In the rows, 128 means zero.
First come named turns, each shown by rows before and after it. For each pair of rows after them, which turns, in which order, take the first row to the second? The first pair is done for you.
turn Q:
[127 147 126 104 141 125 151 132 138 123 130 129 120 140 100 106 117 124
 126 119 139 131 146 155 118 139 113 134 129 124 126 122 119 145 103 116
 108 119 154 117 135 145] -> [125 146 123 101 136 127 142 129 129 114 128 118 116 134  97 106 121 129
 129 125 129 116 151 155 115 138 115 132 117 128 126 124 120 148 103 120
 122 115 148 130 132 146]
[154 116 143  87 103 124 123  81 125 127 112 126 131 113 120  85 104 117
 122 171 149 147 155 111 142 128 151 145 133 111 143 103 120 132 139  82
 116  96 154 119 123 162] -> [158 118 142  88 107 123 121  80 125 123 112 125 132 118 115  84 110 118
 120 169 153 147 155 109 145 129 151 147 134 116 145 104 125 128 143  79
 116  98 153 118 123 164]
[135 138 147 105 145 143 140 138 152 137 131 135 135 139 128 123 105 110
 110 117 152 161 124 151 138 128 130 127 157 113 137 137 110 124 122 112
  96 134 140 106 144 121] -> [119 158 134 115 156 143 128 133 139 119 135 119 108 151 109 118 114 129
  99 123 153 143 132 142 149 131 120 142 134 112 143 150 122 137 117 136
 120 111 139  96 115 151]
turn C:
[152 110 132 129 116 119 126 137 134 161 143 147 140 115 151 134 141 109
 132 106 119 162 106 132 123 119 121 108 172 119 115 124 119 117 131 124
 110 134 140 128 132 111] -> [157 118 125 145 126 116 117 131 127 162 146 140 131 111 160 137 143 120
 128 107 125 158  96 122 128 119 119 109 170 114 111 128 128 112 142 135
 117 132 130 127 117 115]
[126 119 125 106 131 136 158 109 154 142 147 132 135 145 137 133 105 102
 118 116 141 122 124 140  97  91 125  86 155 112 121 136  88  69 102 112
 104 124 107 120 123 117] -> [116 134 119 129 144 135 141 105 160 143 164 123 119 146 151 141 122 108
 113 114 154 127 107 128 110 100 125  92 160 102 123 153 106  65 118 131
 115 115  96 114 104 124]
[134 130 162  82 125 108 118 144 158 148 101 130 113 147  29 117  53 178
  90 166 127 154 161 191 121 149 158 181  91 134 133 109 124 162 127 129
  85 152 185 136 145 181] -> [116 157 152 123 153 111  98 142 175 151 129 127  95 163  54 125  72 185
  78 153 160 176 135 173 131 171 142 190 108 116 138 141 151 152 154 147
  92 137 182 113 126 195]
[ 74 138 115  99 187 101 123 110 151 101 125 100  94 152 113 137 116 122
 111 106 189 125 105 106 128 176 127 144  56 121 131 160 146 116  80 151
 118  93 169 128  90 141] -> [ 83 130 102 100 169  95 116 101 127  92 122  90  94 133 114 146 126 130
 130 112 156  97 108  94 129 167 136 150  40 134 120 146 144 126  84 169
 139  87 143 148  77 137]
turn J:
[120 123 118 125 123 127 122 124 116 120 131 135 118 116 122 137 144 133
 132 132  98 113 124 117 131 127 130 133 113 124 130 117 129 140 129 134
 142 135 110 131 111 130] -> [112 146 122 120 143 138 137 137 136 126 134 139 121 144 109 125 121 127
 110 125 129 132 136 134 130 136 123 128 109 115 136 126 128 141 113 118
 133 132 140 113 111 140]
[118 154 127 132 145  90 136 148 121 130 139 128 129 160 112 142 128 135
 115 142 158 134 119 130 115 138 122 132 130 121 137 138 118 152 137 153
 164 129 143 115 108 145] -> [123 142 127 144 133  88 126 138 107 128 136 122 130 142 119 150 136 139
 132 141 141 119 119 115 117 134 125 135 125 131 134 134 118 148 145 166
 175 127 122 131 101 142]
[144 102 100  88 107  89 101 131 112 112 109 144 142 103 121 142 140 109
 145 126 103 128 150  96 151 130 130 104 113 152 129 134  97 151 128 133
 158 117 144 146 128 102] -> [121 134 113  87 140 103 116 151 143 120 116 151 140 145 108 134 118 100
 109 116 151 161 146 117 146 143 108 108 124 138 140 151  98 144 114 110
 125 119 181 112 149 118]
turn V:
[108 145 102 127 183 132 148 119  90  95  98 110 147 156 145 157 117 129
 133 141 110 101 110 119 102 123 123 133  59 145 132  70  90 138  89 130
 177  62 152 129  87 114] -> [103 161 105 162 195 129 130 120 108 115 119 114 137 156 180 170 132 133
 123 129 131 133  73  97 109 136 118 129  78 130 129  94 110 115 120 139
 175  60 144 113  68 107]
[166 117 168 113 154 177 148 162 108 153 175 140 134 165 111 129 145  96
 123 116 151 176 128 141 107 116 102 123 128 150 134  86 109 132 138  60
  85 121 168  87 147 116] -> [167 107 155  93 126 170 147 145  61 124 152 119 132 149  78 115 150 114
 140 146  97 112 158 139 111 105 113 133  84 170 135  57 104 169 126  87
 118 108 147 117 122 133]
[110 141 129 124 160 138 136 148 164 138 139 131 138 158 112 126 106 121
 111 124 165 160 113 154 133 127 117 117 147 102 132 148 134 121 113 103
 102 138 169  97 140 141] -> [111 133 125  88 133 130 145 137 126 109 116 116 133 147  72 110 102 134
 126 140 121 106 153 165 126 109 132 121 103 126 137 116 120 152  89 120
 127 130 159 120 128 156]
Now pairs of rows:
Each pair is two turns apart.
[123 135 114 119 134 121 110 122 111  95 137 123 119 132 100 123 122 140
 133 134 115 103 144 117 130 126 133 129 116 132 132 128 120 159 129 142
 127 116 123 131 109 135] -> [118 137 123 108 149 130 122 131 128 106 132 134 128 145  96 117 109 128
 116 128 135 129 142 138 125 127 124 127 131 125 132 131 118 151 120 120
 101 131 149 115 127 137]
C, C
[128 147 110 176 149 121 128 108 122 143 158 143 109 136 175 159 148 127
 134 144 140 164 110 135 130 124 137 145 154 142 108 138 151  91 145 163
 150 120 143 107 119 132] -> [114 162 123 142 167 129 152 119 127 126 151 142 107 171 131 132 119 127
 115 159 161 158 141 166 124 129 121 144 134 138 124 129 147 110 109 140
 133 117 176  91 135 160]
V, Q
[143 131 114 112 125 130 127 127 172 131 120 139 113 110 203 111 136 119
 139 132 138 188  75  94 170 127 114 113 220 159  71 159 155  66 213 141
 120 145 116 113 109  96] -> [116 163  99 116 132 134 111 109 134 101 128 110  75 118 174 101 152 159
 131 146 134 144  99  80 186 132 104 137 173 167  79 175 172  90 214 177
 160 112 104 109  65 141]
Q, Q
[134  98 148  94  97 110 140 140 122 123 123 129 163 144 102 133  95  97
 118 160 132 137 162 149 132  89 127  85 155 122 142 111  82 141 114 102
 118 161 135 133 155 109] -> [112 140 136 164 130 100  94 138 128 133 174 111 120 160 141 151 127 132
 101 144 170 158 115 110 156 129 112 103 171 104 139 158 123 125 162 145
 154 133 115 107  97 131]
C, C
[124 128 146 134 138 135 149 147 153 158 123 181 132 158 140 110 107 113
 104 101 145 162 117 150 114 120 115  97 158  96 127 132 117 120 119  95
 104 154 130 134 153 104] -> [102 163 125 135 148 132 121 126 101 116 120 131  87 163 102  98 126 161
 104 127 127 100 151 131 132 124 102 131  91 110 139 142 139 154 118 147
 161 112 104 132  93 158]
Q, Q
[113 124 154 103 107 134 161 144 142 130 137 142 172 116 112 129 130  98
 122 128 118 149 134 183 118 115 114 101 120 131 117 110 105 141  90 138
 110 157 134  95 155 117] -> [116 110 134 139  92 121 125 124 118 131 151 123 156  77 151 150 169 120
 138 133  89 129 108 141 138 124 124 106 118 133 101 121 115 138 128 178
 147 148  82 120 121 110]
C, J
[129 114 117 139 111 117 118 143 123 159 146 148 131 111 177 160 144 122
 144 103 103 147  90 103 121 128 137 132 147 130 128 134 113  96 166 118
 120 139 108 145 133 107] -> [139  95 119  93  97 125 140 143 100 133 119 137 141 108 138 142 123 120
 154 125  73 112 133 126 111 102 137 128 119 140 131 103  98 124 126 106
 117 138 112 164 147 113]
V, V
[152 102 159 118  89 117  91 118  82 144 135 107 130  70 198 150 188 117
 150 142  82  81 125  91 140 135 104 159 151 143 171 152 172 123 114 142
 143 123  81 183 114  88] -> [134 144 174 145 140 129  85 138 132 171 165 129 122 122 210 148 171 109
 112 119 155 144  99 100 145 162  80 157 191 114 182 194 186  97 120 118
 105 119 120 133 122  98]
V, Q
[130 146  92 131 132 147 123  99  86 103 115  72 113 162  75 108 101 148
 104 145 119  78 168 145 147 102 114 130  45 153 149 130 132 155 113 141
 168  85 126 143 108 149] -> [125 154  85 175 142 142  98  97  95 113 136  67  90 155 110 124 131 162
 104 139 129  95 135 112 163 122 106 134  65 145 143 154 156 139 147 164
 181  77 107 132  82 141]
C, V
[103  95 144  94  91 161 196 107 104 128  90 132 164 110  91  91  86 124
 124 124  96  90 159 123  94  76 143 128  83 168 116  60 115 158 123 148
 170 128 146 172 157 178] -> [ 74 145 150 106 143 177 199 125 144 141 115 135 144 163  77  80  74 128
  75 115 163 129 156 140 104  99 117 131  91 143 138  93 137 148 119 132
 149 117 189 120 156 206]
C, Q
[146 150 122 110 127 129 152 112  90 139 100 134 166 108 124 123 131  99
 129 137  94  89 179 136 107 125  96 141 105 113 140  79 101 132 110  83
 118 126 142 163 122 108] -> [119 183 131 127 162 133 143 119 112 141 121 126 145 143 114 115 129 108
 100 126 147 112 172 139 118 143  73 149 113  96 149 109 118 132 110  83
 107 113 170 131 111 137]
C, Q
[106 176 139 130 129 139 127 103 115 116 133 109 103 160  76  83 110 161
 117 170 132 108 159 132 140 139 123 128  83 127 123 116 105 144 111 100
  90  82 154  84 126 138] -> [103 186 135 165 145 136 111 107 136 132 160 118  97 163 115  96 125 165
 103 158 151 138 122 107 149 163 117 130 110 115 121 144 122 123 140 110
  89  84 144  72 114 138]
V, V
[112 114 133 150 126  88 111  82 129 129 161 107  82 169 130 125 158 119
 113 114  83 119 128 112 145 160 120 111 129 151 149 144 125 126 176 172
 149 148 143 117 145 127] -> [126  96 147 107 107  90 143  79 133 130 140 116 106 165 107 110 132  96
 118 120  72 114 148 141 130 141 124 103 124 159 151 114  98 131 144 141
 126 166 164 126 180 116]
C, C
[141  98  91 166 153 120 121 109  72 133 132 122 123  56 185  93 209 124
 133 132 126 131  96  92 172 139 127 162 133 129 104 130 152  96 151 150
 159  95  91 150 124 134] -> [124 131 104 167 193 135 137 134 116 146 145 134 124 109 173  85 178 115
  95 120 189 180  88 115 168 160 104 163 153 107 119 160 160  86 137 125
 125  96 147 106 138 153]
J, J
[141 135 143  91 150 144 154 153 142 124 115 134 141 145  96 108 101 125
  88 137 141 176 122 165 128 130 121  99 134 107 150 123 110 121 114 103
  94 116 165 123 150 139] -> [128 157 125 104 151 139 128 135 106  98 122 103 107 142  81 103 122 161
  90 146 117 130 137 139 144 133 113 124  89 117 146 135 130 141 118 145
 139  82 135 126 106 168]
Q, V
[ 76  93 186 107 151 103 151 119 141 117 121 144 144 148 125 147 142 123
  55 126 153 129 137 119  68  68 135 136 175 116 109 132 129 104 144  96
  74 131 133 131 126 138] -> [ 62 109 177 110 152 103 137 107 106  94 128 119 117 146 102 144 155 140
  52 144 133  88 157 107  79  68 131 154 138 125 111 138 143 128 145 124
 111 113 114 135  93 167]
Q, Q
[ 63 170 119  98 150 150  89 156 132 108 160 112  94 150 141 160 141 159
  68 122 150 109 135 168 200 148 130 152  86 155 113 139 176 159 158 132
 120 103 184  91  99 162] -> [ 64 161 125  73 145 156 111 157 138  98 145 114 111 155 125 154 124 152
  65 123 145 107 156 190 188 137 134 149  83 157 116 121 165 168 135 116
 106 114 194  97 116 153]
V, V
[133 155 138 117 130 150 100 140 119 102 142 121 122 103  70 137 172 156
 135 133 112  87 190 107 101 125 125 122  79 146 124 129 184 123 158 162
 180 100 159 121  94 181] -> [137 151 154  82 135 165 129 158 145 113 126 149 153 123  45 124 133 126
 125 124 135 113 209 143  82 125 127 108  94 144 131 118 163 119 131 116
 135 123 205 111 132 171]
C, C
[ 99  75 135 130  88 140 138 117 158 153 101 151 154 119 155 149 120  99
 125 119 128 133  95 111 126 116 143 149 140 112 133  89  93 108 135  87
  81 115 126 117 144 104] -> [ 93  84 124 163  91 131 110 110 148 148 125 136 130 118 175 161 146 123
 121 116 135 132  78  90 139 127 138 163 142 110 130 107 106 100 159 117
 105  99 107 106 114 108]
C, C
[118 137 117 140 144 122 126 134 141 141 143 134 123 117 137 136 157 125
 129 135 152 141  97 119 122 133 129 133 136 119 129 159 143 108 134 120
 137 120 121 122 116 118] -> [127 121 119 134 138 123 133 139 141 141 141 140 134 109 141 135 149 121
 131 134 147 146  94 126 115 127 136 127 148 121 128 149 138 105 130 114
 124 133 123 127 123 111]
C, V
[165 118 123  98 127 159 142  97 109  95 140 133 126 209  97  98  67 102
 110 134 130  97 152 165 163 115  98  89 122 100 157 109 121 125 122 135
 114 107 164 107 147 176] -> [156 135 116 116 138 160 129  93 105  89 157 123 109 208 103 109  80 115
 105 129 135  94 141 146 176 126  90  92 116  98 156 123 134 119 139 153
 129  93 155 101 124 191]
C, V
[ 94 189 139 143 123 106  54 119  82 106 140 115 125 170 110  91 142 194
  86 150 180 146 119 168  90 156 103 146  76 111 193 150 167 160 146 127
 151 159 131  93 105 112] -> [117 149 135 101  84 108  76 111  51  92 108 112 147 147  86  82 130 177
 115 165 133 103 149 182  75 133 120 134  53 134 191 106 145 178 123 118
 149 170 121 132 130 100]
C, C
[112 140 104  97 117 134 113 147 155 157 121 176 151 119 169 120  82 114
 156 134  71 131 124 132 102 124 120 102 123 122 107 134 125 141 104 127
 117 147 126 122 176  70] -> [105 149 105  81 120 137 121 143 144 141 110 164 142 123 145 113  74 122
 153 144  72 111 144 141 102 117 122 107 104 129 112 132 121 152  85 128
 120 142 136 119 179  80]
C, V
[146  61 139 166 136 146 135 115 143 165 120 149 159 131 146 152 113  98
 142 101 132 195  74 159 101 137 144 106 196 177  95 168 115 133 135 101
 140 147 124 137 206  90] -> [110 113 127 208 176 148  98  99 135 150 147 123 105 160 141 147 134 129
 108 104 163 189  64 135 124 163 123 128 181 160 110 209 151 138 157 135
 166 112 117 105 155 138]
C, Q
[154 121 138  99 144 127 162 128 137 139 151 158 157 126 142 111 121 110
 122 127 148 140  78  97 138 165 125 107 128 136 111 155 137 102 142 114
 104 109 138 106 149 124] -> [154 117 136  81 128 122 160 112  99 112 140 138 143 108 117 109 132 131
 140 145 108  90 101  86 146 155 139 114  89 148 111 138 136 124 136 137
 132  97 118 129 132 139]
V, V
[158 141 112 147 109 126 129  99 118 114 108 128  84 126 140 144 142 161
 135 121 120  93 126 111 129 131 119 128  95 150 113 127 138 127 125 175
 146  97 132 134  91 122] -> [163 132 136 115 114 133 166 119 149 122  83 148 114 151 115 127 104 129
 119 117 138 116 144 155 109 121 118 112 106 146 121 113 116 123  87 133
 106 123 177 127 142 119]
C, C
[131 118 128 168 127 125  88 111 102 129 141 115  96  99 166 147 163 153
 148 132 101 105 101  93 142 138 122 133 124 125 117 144 151 127 159 168
 161 105  90 133  80 139] -> [152  82 157  85 111 139 157 133 136 137  94 145 159 113 116 124  97  98
 150 126 104 124 155 166 100 114 129 105 132 132 128  95 103 132  95  92
  88 150 158 144 163 118]
C, C
[101 158 137 140 171 141 122 141 148 126 136 127 112 153 111 116 134 148
  90 112 165 155 140 142 142 154 103 146 134 106 139 149 143 127 123 131
 104 114 159  94 123 164] -> [146  90 122 154 112 116 105 126 118 133 132 127 132  78 164 148 166 136
 151 117  89 130 111 103 141 131 140 127 145 129 116 124 130 112 159 153
 131 132  91 157 127  97]
J, Q
[156 101 127  99  90 112 136 124 112 129 106 135 152  92 116 124 121 119
 147 128  87  95 131 131 126 103 145 117 114 139 108 100 112 127 120 112
 126 155 111 162 143 111] -> [122 146 138 140 145 119 121 143 170 161 146 149 129 147 141 128 122 124
 107 102 175 164  98 133 133 140 115 123 154 106 114 150 139  97 135 108
  98 149 148 107 137 125]
C, C
[104 144 112 144 125  90 106 132 110 117 103 108 120 130 106  88 148 123
 122 117 146 111 136 117 133 151 132 165 152 145 136 118 151 158 116 114
 178 127 108  94 118 164] -> [126 111 122 118  97  87 126 135 109 121  89 115 148 107 108  93 136 101
 141 116 117 105 141 120 117 134 150 146 155 155 124  88 136 154 108  95
 169 146 108 117 137 138]
C, Q
[144 148 122 159 153 117  88 139 164 117 151 117 130  73 197 125 207 142
 123  94 110 175  55 135 156 182 135 112 173 154 159 141 145  71 161 122
 120 127 147  85 139 114] -> [151 135 110 137 120 105  93 116  99  78 129  88 124  41 167 117 220 154
 148 123  47  98  92 124 156 160 146 121 118 184 157 115 140 109 144 148
 161 111 111 117 114 126]
Q, C
[134 105 138 128 107 126 128 133 135 118 118 142 131  97 138 124 127 115
 131 140 113 128 142 110 129 125 147 112 132 140 115 126 110 117 125 117
 131 128 117 157 154  92] -> [130 109 137 143 109 122 124 131 139 125 131 149 128  93 151 130 130 116
 132 136 125 139 124  96 132 124 147 118 144 134 115 134 109 108 141 123
 134 130 114 153 145  89]
V, V
